Each row has a name. Each question is about the rows just above it.

(125): [152 216 103  84  84 121 162 149 109  87 140 105 106 114]
(86): [ 55 141  72 179 180  66 144 151  68 188 162 162  70  68]
(142): [165 131 151 123 123 156 115 109 154 122 104 128 153 155]
(151): [110 121 118 156 156 115 121 123 117 159 126 148 118 117]
(58): [140  99 150 160 160 148  94  92 150 159  90 153 150 150]
(209): [149 139 137 132 132 142 119 114 139 132 110 134 138 141]
Among the named rows, does one hold [142  72] next to each other, in this order? | no
Is [ 84 121 162 149] printed in one of the named rows, side by side and in this order? | yes
Is [122 154 109 115 156] printed in one of the named rows, side by side and in this order? | no
Does one of the named rows hold [114 106] side by side, in this order? | no

(125): [163 120 130 138 115 105 117 156 103]
(209): [ 83  86  43 147  57 123 102 132 139]
(86): [120 129 135 192 158 105 131 129 127]
(142): [137 138 134 110 123 122 118 134 136]
(85): [131 129 137 108 126 133 126 123 144]
(58): [137 144 134 107 164 120  91 145 116]
(145): [136 143  97 125 108 138 124 125 159]
(110): [136 114  97 125 108 106 124 125 159]
(185): [123 118 136 128 205 146 108  84 104]
(92): [143 143 132 131 148 124 146 118 117]
(47): [136 143  97 125 108 106 124 125 159]
(151): [153  85 164 138 117 127 119 122 141]
Is [123  57 147  43  86] printed in one of the named rows, side by side and in this order? | no
Does one of the named rows hold [143 144 132 131 148] side by side, in this order? | no
Does one of the named rows hold [143  97 125 108 138] side by side, in this order? | yes
Does one of the named rows hold [125 159] side by side, in this order? | yes
Does one of the named rows hold [43 86] side by side, in this order? | no
Is [131 148 124 146 118] printed in one of the named rows, side by side and in this order? | yes

(142): [135 112  77 112 111  97 120 151 115 109 106  99 164]
(209): [135 112  77 112 111  97 120 151 115 136 106  99  70]
(86): [116  96 201 136 130  92 145 146  92 136 106 167  90]
(185): [135 112  77 112 111  97 120 151 115 136 106  99 164]
(92): [116  96 201 136 130  92 145 113  92 136 106 167  90]
Among the named rows, does one hold [201 136 130  92 145] next to each other, in this order? | yes
Is [ 90 167] printed in one of the named rows, side by side and in this order? | no
Is [151 115 136 106  99] printed in one of the named rows, side by side and in this order? | yes
Is [120 151] printed in one of the named rows, side by side and in this order? | yes

(85): [115 113  58  90 120]
(151): [100 162  52  91  95]
(185): [115 113 165  90 120]
(92): [ 96 118 121 125 126]
(145): [153  99 135 101 180]
Does one of the named rows hold [115 113 165] side by side, in this order? | yes
Among the named rows, does one hold [121 118  96] next to each other, in this order? | no

(85): [159 139 219 114  82 152 122 127 138 143]
(209): [ 57 145 124 116 103 130  85 102 104  70]
(142): [176 164 179 121  64 142 155 146  98 124]
(125): [162 181 152 122  66 139 162 152  81 115]
(145): [136 195 129 122  74 137 158 151  72 105]
(58): [ 59 172 114 117 101 132 103 114  88  80]
(86): [105 199 114 121  85 135 144 143  70  97]
(110): [136 140 220 111 100 159 105 118 155 153]
(92): [ 77 191 109 119  95 134 124 130  76  88]
(47): [175 148 204 117  69 147 140 137 118 134]
Does one of the named rows hold [ 70 104 102  85 130] side by side, in this order? | no
Among the named rows, does one hold [119  95 134] next to each other, in this order? | yes
Among the named rows, does one hold [ 57 145] next to each other, in this order? | yes
Is [122 126] printed in one of the named rows, side by side and in this order? | no
Is [175 147] printed in one of the named rows, side by side and in this order? | no
Is [119 109] printed in one of the named rows, side by side and in this order? | no
Among the named rows, does one hold [108 119  95 134 124] next to each other, in this order? | no

(209): [199 174 197 194 131 180 126 153 187 170 197 169 163 196 200 181 158 169
 176 187 195 189 114 157 159 174 191 180 189 168 197 189 184 186 170 159
  97 113 121 100 134 111]
(85): [199 174 197 194 131 180 126 153 187 170 197 169 163 196 200 181 158 169
 176 187 195 189 114 157 159 174 191 180 189 168 197 189 184 186 170 159
 151 156 173 193 166 207]
(58): [199 174 197 194 131 180 126 153 187 170 197 169 163 196 200 181 158 169
 176 187 195 189 114 157 159 174 191 180 189 168 197 189 184 186 170 159
 151 202 188 171 177 153]
Is [189 197 168 189] printed in one of the named rows, side by side and in this order? | no
Among the named rows, does one hold [189 113 157] next to each other, in this order? | no
Among the named rows, does one hold [197 200] next to each other, in this order? | no
Does one of the named rows hold [180 125] side by side, in this order? | no

(125): [130 207 216 179 176]
(85): [158 135  87 116 175]
(58): [ 84 129 153 120  87]
(185): [107 119 114 100 137]
(92): [114  89  80  97  84]
(47): [101 119 128 116  69]
(110): [117 191 220 186 177]
(86): [114 120 140 143 146]
(145): [172 214 223 207 163]
(151): [ 70  57  56  99 166]
Among the named rows, does one hold [172 213] next to each other, in this order? | no
Does one of the named rows hold [107 119 114] side by side, in this order? | yes
Among the named rows, does one hold [171 214] next to each other, in this order? | no
Among the named rows, does one hold [116 128] next to each other, in this order? | no
Does one of the named rows hold [116  69] side by side, in this order? | yes
Among the named rows, does one hold [176 179 216] next to each other, in this order? | no

(47): [169 145 139 157 153 171 141 101 170 149 108 123  75 167 121 198 172 164
 162 195 183 177 184 181 171 168 170 167  91 195 153 134]
(142): [ 75  67 123  93  76  66  93 138  76  89 120 123 135  76 136  43  71  85
  80  54  68  99  65  40  85  98  68  77 143  63 116  98]
(86): [157 213 163 175 200 182 157 128 128 185 158 118 135 187 137 122 200 202
 181 175 155 193 157 213 129 181 152 119 118 166 165 188]
(209): [131 105  93 135 112 110 101  91 117 111  93  94  73 142 105 138 124 110
 120 150 131 105 125 163 114 120 125 116  85 132  99 107]
(110): [171 175 162 154 161 182 155 123 176 157 130 143 119 166 129 202 168 165
 175 180 182 185 186 170 176 167 174 179 119 194 164 141]
Does one of the named rows hold [107 123] side by side, in this order? | no
Does one of the named rows hold [121 198 172 164] side by side, in this order? | yes

(142): [104 100 163  77 167 158 185 122]
(145): [100 100 181  77 190 113 191 141]
(58): [ 87 110 107  90 219 129 177 121]
Is [158 167  77] printed in one of the named rows, side by side and in this order? | no
Does one of the named rows hold [100 181] side by side, in this order? | yes
Is [113 190  77] printed in one of the named rows, side by side and in this order? | no
Is [219 129 177] printed in one of the named rows, side by side and in this order? | yes
Does one of the named rows hold [190 113 191] side by side, in this order? | yes
Does one of the named rows hold [100 163  78 167] side by side, in this order? | no
Is [141 191] printed in one of the named rows, side by side and in this order? | no

(110): [102 159 144 143  61 137 127 101 116]
(47): [118  56 153 116 115 100 119 128 149]
(145): [148 121  82  94 149  89 155 113  97]
(86): [149 114  83 121 124  61 117 137 123]
(85): [111 148  84 109 153 135 105 123 186]
(58): [ 80  86 162 159 103 117 112 145 126]
(151): [132 173 150 131 135 194 129 119 149]
(92): [ 64 118 127 112 107 137 153  90 108]
Is [173 150 131 135 194] printed in one of the named rows, side by side and in this order? | yes
Does one of the named rows hold [116 101 127] side by side, in this order? | no
Does one of the named rows hold [121  82  94] side by side, in this order? | yes
Among the named rows, does one hold [121  81] next to each other, in this order? | no
Among the named rows, does one hold [ 89 149  94] next to each other, in this order? | no
Among the named rows, does one hold [137 128 101] next to each other, in this order? | no

(209): [144 125 108 126 142 128 126 127 121 141 127 134 139 110 121 132 134 118
 129 142 139 133 117 118 122 129 136 129 115 137 142 150 134 140 138 162
 131 146 123 119 134 132 124 104 139]
(145): [144 125 108 126 142 128 126 127 121 141 127 134 139 110 121 132 134 118
 129 142 139 133 117 118 122 129 136 129 115 137 142 150 134 140 138 162
 140 133 132 136 121 131 113 114 131]
(151): [144 125 108 126 142 128 126 127 121 141 127 134 139 110 121 132 134 118
 129 142 139 133 117 118 122 129 136 129 115 137 124 150 134 140 138 162
 131 146 123 119 134 132 124 104 139]
(85): [104 145 104 126 129 103 145  98 120 114 129 120  84 139 147 152 162 136
 127 140 139 126 110 128 149 121 128 119 150 136 125 153 127 107 109 121
 140 118 124 153 122 115 117 135 120]
(86): [104 121 114 116 137 110 119 102 117 135 119 103  88 106 138 151 136 148
 124 155 136 120 106 107 157 115 132 116 132 132 124 208 129 127 130 110
 114 126 146 149 124 116 134 133 137]
(47): [110 145 117 127 130 124 135 125 125 123 131 112 115 137 153 150 133 132
 113 130 139 124 117 134 132 135 116 148 145 113 132 145 122 141 117 117
 110 116 132 137 137 118 140 151 131]
Does one of the named rows hold [129 118 134 132] side by side, in this order? | no
Is [ 88 105] printed in one of the named rows, side by side and in this order? | no
Among the named rows, does one hold [131 146 123 119 134] next to each other, in this order? | yes
Among the named rows, does one hold [119 135] next to each other, in this order? | no
Does one of the named rows hold [146 131] side by side, in this order? | no
Is [108 126] printed in one of the named rows, side by side and in this order? | yes
Among the named rows, does one hold [139 133 117 117] next to each other, in this order? | no

(86): [133 126 137 109 146 111 127 135 152 128 111 124 148 138  95 137 103 147
 126 106 155 154 137 121 135 138 145 109 170 134 133 121 122  92 132 128
 144 166  96 131  97 163 145 163 137 140 149]
(92): [123 122 146 126 146 108 165 135 112 119  97 124  56 111 156 137 135 140
 126 100 124 128 126 116 101 115 107 134 115 111 138 156 122 169 141  99
 111  98 103 131 179 110 135  82 137 138 111]
(209): [126 122 146 130 146 111 153 135 126 104 111 119 130 138 121 137 135 140
 126 100 110 145 136 110 116 125 161 134 141 129 133 121 127 169 132  85
 113  98 108 129 167 110 135 151 146 145 138]
(58): [120 122 146 126 197 100 171 135 141 128 111 124 135 209 156 128 102 109
 157 100  88 145 144 121 135 115 121 134 117 125 136 121 122 202 132 107
  86  98 134 131 179 118 118 126 152 127 118]
(85): [126 122 146 126 162 111 151 135 141 128 149 124 137 163 156  99 128 140
 111 100  90 145 136 121 141 115 123 134 117 129 103 117 118 169 132 114
 111  98 131 143 167 110 128 129 135 138 118]
(125): [126 122 126 127 146 138 159 137 126 128 134 124 135 147 156 137 103 147
 134 100 161 137 136 129  86 131 103 134 126 129 133 140 122 173 132 107
 109 110 108 131 167 110 135 129 137 134 118]
(151): [123 113 137 149 146 196 153 135 114 144 169 138 135 168 162 137 103 140
 148 105 155 118 122 132 136 111  92 134 117 137 133 146 105 175 132 132
 111  94 130 131 199 110 135 104 137  96  89]
(110): [120 122 121 126 197 100 171 135 141 128 111 124 135 209 156 128 102 140
 157 100  88 145 144 121 135 115 121 134 117 125 136 121 122 202 132 107
  86  98 108 131 179 118 118 126 152 127 118]
(145): [118 150 146 111 146 108 155 135 126 128  86 124  82 149 166 137 103 121
 126  99 155 145 119 121 135 115 116 136  95 119 133 144 122 168 132 107
  90 108 108 131 167 150 137  83 118 138 118]
Among the named rows, does one hold [136 111] next to each other, in this order? | yes
Among the named rows, does one hold [107  86] next to each other, in this order? | yes
Among the named rows, does one hold [128 101 109 157] next to each other, in this order? | no

(47): [131 120 105 154 137 112 126 149 122 148 108 112 129 128 108 127 132 123
 108 132 121 107 125 138 141 112 122 142 130 136 108 141 133 130 131 115
 133 103 129 150 117 135  95 132 137 133 133 128 116 136 113 126 125 146
 111  96 114]
(142): [177 142 145 114 118 139 182  81  98  35 125 117 110  94 149  90 160 126
 146 161 111 170 137 152 139 133 189 159 134 151 108 126  96  98 113  44
 125 122 123 128 145 143 194 152 175 165 131 155 129 171 107 100 127 111
 143 196 146]
(85): [125 125 130 127 125 145 129 118 129 136 118 149 130 143 141 115 125 134
 114 126 121 126 132 150 124 115 114 127 115 139 115 126 123 131 131 134
 153 119 130 109 114 147 131 145 125 138 149 120 116 122 122 133 123 139
 133 129 122]
(92): [125 125 130 127 125 145 129 118 129 136 118 149 130 143 141 133 125 134
 114 126 121 126 112 150 124 115 114 127 115 119 115 126 123 131 131 134
 153 119 130 109 158 147 131 145 125 138 149 120 116 122 122 133 129 139
 133 129 122]
(86): [177 142 145 114 118 139 182  81  98  35 125 117 110  94 149  90 160 126
 146 161 111 170 137 152 139 133 189 159 134 151 108 126  96  98 142  44
 125 122 123 128 145 143 194 152 175 165 131 155 129 171 107 100 127 138
 143 196 146]
(185): [177 142 145 114 118 139 182  81  98  35 125 117 110  94 149  90 160 126
 146 161 111 170 137 152 139 135 189 114 134 151 108 129  96 121 113  44
 142 122 123 128 145 125 194 152 175 165 131 155 129 171 107 100 127 111
 143 196 146]
Among the named rows, does one hold [126 125 146] next to each other, in this order? | yes
Is [145 131] printed in one of the named rows, side by side and in this order? | no
Is [ 90 160] printed in one of the named rows, side by side and in this order? | yes
Does one of the named rows hold [122 125  44] side by side, in this order? | no

(58): [127 167 115 115]
(209): [144 105 115 115]
(47): [160 121 129 129]
(85): [ 93 136 101 101]
(151): [ 59 198 186 186]
(92): [127 105 101 101]
Among the named rows, does one hold [198 185 186] next to each other, in this order? | no
Does one of the named rows hold [186 186 198] side by side, in this order? | no
Among the named rows, does one hold [105 115] next to each other, in this order? | yes
Among the named rows, does one hold [144 105 115] next to each other, in this order? | yes
Is [136 102] printed in one of the named rows, side by side and in this order? | no
Does one of the named rows hold [115 105 144] side by side, in this order? | no
Is [115 105] printed in one of the named rows, side by side and in this order? | no

(151): [160 126 142 101 224]
(209): [167  51 133 193 145]
(125): [141 139 200  54 120]
(85): [116 148 125 107 133]
(58): [132 147 141 114 110]
(110): [199 174 188 123 114]
(185): [109 133 113 113 147]
(142): [117 127 123 108 153]
(92): [151 111 142 132 149]
(47): [177 112 162 153 122]
(145): [150  41 181 138 100]
(86): [102  98 133  67 203]
Is [150  41 181 138] printed in one of the named rows, side by side and in this order? | yes
Is [ 41 181 138 100] printed in one of the named rows, side by side and in this order? | yes
Does one of the named rows hold [123 108] side by side, in this order? | yes

(47): [ 37 114 124 136 195 129  76 157  84]
(86): [ 37 114 124 136 195 131  89 151  86]
(185): [ 37 114 124 136 195 119  89 151  86]
Among the named rows, does one hold [195 136 124] next to each other, in this order? | no
Is [119  90] printed in one of the named rows, side by side and in this order? | no
Does one of the named rows hold [131  89] side by side, in this order? | yes
Is [124 136 195 131] printed in one of the named rows, side by side and in this order? | yes
Is [136 124] printed in one of the named rows, side by side and in this order? | no
Among the named rows, does one hold [114 124 136 196] next to each other, in this order? | no
Among the named rows, does one hold [ 89 151  86] next to each other, in this order? | yes

